Look-ups in named tables: a row name and a column name give one cell, copied from the table.

movuke:
,fuf,zup,ver,mur,gibegur,bel
lumifug,-194,-112,474,354,394,272
kav,-423,-59,372,289,514,591
lus,-533,226,228,783,595,667
vif,-374,-61,-102,257,152,655
gorego,102,-206,434,400,731,563
mibupid,-436,131,-102,353,152,804
mero,-258,41,504,498,282,296
teg,-533,-206,220,413,530,709
zigivat,116,230,354,376,313,214
ledet,-238,-112,121,257,515,509
pezadul,-316,212,467,902,509,367
rut,-295,202,477,904,503,367
vube,-218,-60,531,500,315,214

ver of zigivat: 354
fuf of teg: -533
ver of rut: 477
gibegur of ledet: 515
gibegur of zigivat: 313
ver of vif: -102
fuf of ledet: -238
mur of teg: 413
bel of vif: 655
gibegur of vube: 315
ver of lumifug: 474
zup of kav: -59
bel of ledet: 509
ver of ledet: 121
ver of lus: 228
mur of vif: 257
zup of rut: 202
fuf of kav: -423
bel of vube: 214
ver of mibupid: -102

suz
|  | ruk | bav | debap | vepo | pes | zemi | zoliri | lil | bena |
|---|---|---|---|---|---|---|---|---|---|
| kol | 39 | 37 | 65 | 90 | 68 | 157 | 177 | 157 | 63 |
| ponubi | 189 | 170 | 140 | 104 | 80 | 54 | 45 | 45 | 185 |
| nabo | 28 | 76 | 61 | 143 | 147 | 164 | 189 | 173 | 138 |
| kozo | 162 | 42 | 166 | 139 | 145 | 173 | 150 | 186 | 90 |
| talelop | 190 | 132 | 165 | 109 | 96 | 125 | 95 | 90 | 44 |
| pil | 96 | 169 | 34 | 176 | 166 | 188 | 175 | 175 | 29 |
| povob | 183 | 174 | 68 | 96 | 93 | 46 | 28 | 35 | 161 |
| vomak | 47 | 77 | 82 | 176 | 156 | 181 | 181 | 192 | 76 |
| tuvuzim | 175 | 183 | 63 | 160 | 159 | 59 | 80 | 66 | 151 |

What is the pes of nabo in suz?
147
What is the ruk of povob in suz?
183
What is the zemi of tuvuzim in suz?
59
What is the bav of povob in suz?
174
What is the vepo of povob in suz?
96
What is the pes of talelop in suz?
96
What is the ruk of vomak in suz?
47
What is the lil of talelop in suz?
90
What is the ruk of ponubi in suz?
189
What is the pes of povob in suz?
93
What is the lil of ponubi in suz?
45
What is the zoliri of vomak in suz?
181

nim:
cols = luko, meluk, gatul, nibas, kep, zonevad
potemit: [51408, 38853, -22755, -25380, -7086, -28382]
senaf: [20235, -19756, 44127, 11075, 45260, 10111]
sutot: [-8564, -65848, -2974, 14556, -4743, 6876]
keden: [58871, 15544, 4088, -46875, 15020, -44157]
git: [10828, -29658, -50432, 8301, -15936, 14295]

meluk of potemit is 38853
luko of potemit is 51408
luko of git is 10828
luko of keden is 58871
kep of senaf is 45260
zonevad of sutot is 6876
nibas of potemit is -25380
gatul of sutot is -2974
zonevad of potemit is -28382
zonevad of keden is -44157
Row with the largest luko: keden

Table detebo
,funelu,femapo,kikuba
lel,15096,4511,38062
riba,59326,66826,58880
bos,11754,61472,65169
dagefik,50429,6227,19593
vik,9543,73765,66741
nosub,62959,70200,49545
demodil,41242,68767,75479
ved,57431,68558,49898
sudi,61979,4219,1865
safif,37611,73879,69136

What is the funelu of sudi in detebo? 61979
What is the kikuba of nosub in detebo? 49545
What is the femapo of riba in detebo? 66826
What is the femapo of safif in detebo? 73879
What is the kikuba of lel in detebo? 38062
What is the funelu of lel in detebo? 15096
What is the funelu of dagefik in detebo? 50429
What is the funelu of bos in detebo? 11754
What is the femapo of demodil in detebo? 68767
What is the kikuba of ved in detebo? 49898
What is the femapo of bos in detebo? 61472
What is the kikuba of demodil in detebo? 75479
What is the kikuba of dagefik in detebo? 19593
What is the kikuba of safif in detebo? 69136

dupud:
|  | leribi | naberub |
|---|---|---|
| vakovep | 56 | 135 |
| tezuga | 889 | 274 |
| namisu | 165 | 149 |
| muz | 48 | 132 |
| pokode | 157 | 148 |
| zulop | 233 | 161 |
| fedit | 78 | 139 |

tezuga, naberub: 274
pokode, leribi: 157
fedit, naberub: 139
zulop, naberub: 161
muz, naberub: 132
pokode, naberub: 148

zat =
	met	fuf	duzukab	gom	mamisep	vozodar	buz
nima	-0.685	2.100	-2.878	1.794	-4.506	-2.572	-0.511
kuv	-4.440	-0.387	-4.752	1.532	-5.673	0.387	1.057
ferega	-0.067	-4.072	5.423	-6.292	1.308	-4.969	-3.425
gudilo	6.225	-1.728	5.600	-4.092	-0.931	-7.062	-6.548
gima	-4.098	-6.892	2.731	-7.428	0.782	-0.841	0.119
netek	7.519	-0.285	2.080	-1.365	-3.734	-5.258	-4.360
levap	7.197	1.498	0.717	0.611	-5.018	-5.667	-2.662
fon	6.398	0.568	0.768	-0.210	-4.163	-4.766	-2.488

netek, fuf -> -0.285
kuv, mamisep -> -5.673
ferega, fuf -> -4.072
gima, duzukab -> 2.731
nima, mamisep -> -4.506
gudilo, gom -> -4.092
gudilo, fuf -> -1.728
kuv, gom -> 1.532
gima, gom -> -7.428
fon, mamisep -> -4.163
ferega, met -> -0.067
fon, met -> 6.398
fon, buz -> -2.488
gudilo, buz -> -6.548

fovutu =
,nuvos,bev,tel,vitak,tuli,refe,kudak
vegese,134,124,131,130,110,114,118
mukapu,128,44,141,123,48,155,103
lobuk,199,124,187,168,60,91,122
samepu,104,124,122,128,122,127,113
desifo,152,120,150,140,95,110,119
nuz,33,98,57,137,101,108,107
tet,122,117,127,125,116,119,121
lepos,68,108,85,128,107,114,113

tuli of mukapu: 48
refe of lepos: 114
kudak of nuz: 107
nuvos of vegese: 134
kudak of mukapu: 103
vitak of lobuk: 168
tuli of vegese: 110
tuli of nuz: 101
tuli of tet: 116
nuvos of lobuk: 199
nuvos of mukapu: 128
vitak of nuz: 137
tel of mukapu: 141
nuvos of desifo: 152
tel of vegese: 131
Row with the largest kudak: lobuk

numov =
columns: radi, dukalug, gunuk, gude
fom: [0.6, 0.3, 0.4, 0.6]
roz: [0.2, 0.6, 0.3, 0.3]
bop: [0.4, 0.3, 0.4, 0.6]
boroba: [0.6, 0.8, 0.7, 0.5]
ragat: [0.6, 0.3, 0.3, 0.6]

What is the gunuk of boroba in numov?
0.7
What is the dukalug of boroba in numov?
0.8
What is the gude of roz in numov?
0.3
What is the dukalug of fom in numov?
0.3
What is the dukalug of ragat in numov?
0.3
What is the gude of bop in numov?
0.6
What is the gunuk of ragat in numov?
0.3
What is the gude of fom in numov?
0.6
What is the dukalug of bop in numov?
0.3
What is the radi of boroba in numov?
0.6
What is the radi of ragat in numov?
0.6
What is the gude of boroba in numov?
0.5
What is the radi of roz in numov?
0.2
What is the radi of fom in numov?
0.6
What is the dukalug of roz in numov?
0.6

tova.tsv
	nabe	movum	melona	dipur	ropedi	betiga	vudubu	vagefal	dasasu	ses
viposuz	4220	3261	2129	3775	6033	4116	6362	2616	4158	5883
ropi	6728	1864	7159	2724	1398	5063	3048	4070	5794	4065
zilis	2970	4530	6592	4231	2415	4252	3053	3217	3081	4809
rol	7673	1800	3758	2293	3299	1937	4512	480	5914	7095
kog	6741	1080	4643	2848	4184	4277	3378	4359	7087	1090
pokof	5343	6051	6094	5628	2525	2097	3355	1597	1633	5598

What is the melona of pokof in tova? 6094
What is the movum of viposuz in tova? 3261
What is the dipur of pokof in tova? 5628
What is the nabe of viposuz in tova? 4220
What is the melona of viposuz in tova? 2129
What is the dasasu of ropi in tova? 5794

Table zedug
,gep,bizos,lubinam,pezi,nek,datun,fir,fani,rap,lub
runebi,37,27,74,27,69,68,67,77,57,75
mez,30,22,79,22,74,75,68,84,56,78
desozu,33,26,77,26,75,73,70,79,57,74
gaganu,29,22,80,22,76,76,69,84,55,78

fani of mez is 84
nek of desozu is 75
fir of desozu is 70
fani of desozu is 79
rap of desozu is 57
lub of gaganu is 78
lubinam of gaganu is 80
gep of mez is 30
bizos of gaganu is 22
fir of gaganu is 69
fani of gaganu is 84
rap of runebi is 57
nek of mez is 74
datun of desozu is 73
rap of mez is 56

fakepi:
|  | pemufet | mopi | lim | zad |
|---|---|---|---|---|
| vatebub | 44030 | 55736 | -21949 | -6262 |
| posi | 40984 | -40303 | -40387 | -66971 |
| vepes | -41551 | -45043 | -54292 | -56908 |
| pev | 32408 | -1160 | -56417 | -10190 |
| sazuzug | -4095 | -40883 | -35593 | -75541 |
| vezalo | -18072 | 38113 | 59640 | -6474 |

posi, zad -> -66971
vepes, pemufet -> -41551
vatebub, pemufet -> 44030
vatebub, zad -> -6262
pev, mopi -> -1160
vezalo, zad -> -6474
pev, lim -> -56417
vezalo, lim -> 59640
pev, pemufet -> 32408
vatebub, lim -> -21949
sazuzug, zad -> -75541
posi, mopi -> -40303
sazuzug, mopi -> -40883
vatebub, mopi -> 55736
vepes, zad -> -56908
vepes, lim -> -54292
vezalo, pemufet -> -18072
posi, lim -> -40387
pev, zad -> -10190
Row with the largest zad: vatebub

nipetum =
cols = gul, patol, rarogod, zage, nop, vabup, nul
dodib: [0.493, 0.499, 0.278, 0.461, 0.461, 0.510, 0.556]
somamil: [0.570, 0.467, 0.278, 0.475, 0.394, 0.515, 0.593]
revad: [0.454, 0.522, 0.841, 0.545, 0.610, 0.493, 0.369]
vob: [0.435, 0.517, 0.325, 0.454, 0.511, 0.493, 0.612]
baditi: [0.425, 0.522, 0.653, 0.489, 0.627, 0.471, 0.519]
datof: [0.425, 0.540, 0.466, 0.454, 0.593, 0.476, 0.649]
lesov: [0.396, 0.559, 0.935, 0.524, 0.710, 0.476, 0.407]
tof: [0.377, 0.536, 0.137, 0.413, 0.511, 0.471, 0.705]

vob, nul -> 0.612
revad, zage -> 0.545
vob, nop -> 0.511
lesov, vabup -> 0.476
lesov, rarogod -> 0.935
revad, gul -> 0.454
vob, zage -> 0.454
baditi, vabup -> 0.471
somamil, rarogod -> 0.278
tof, nop -> 0.511
vob, gul -> 0.435
dodib, patol -> 0.499

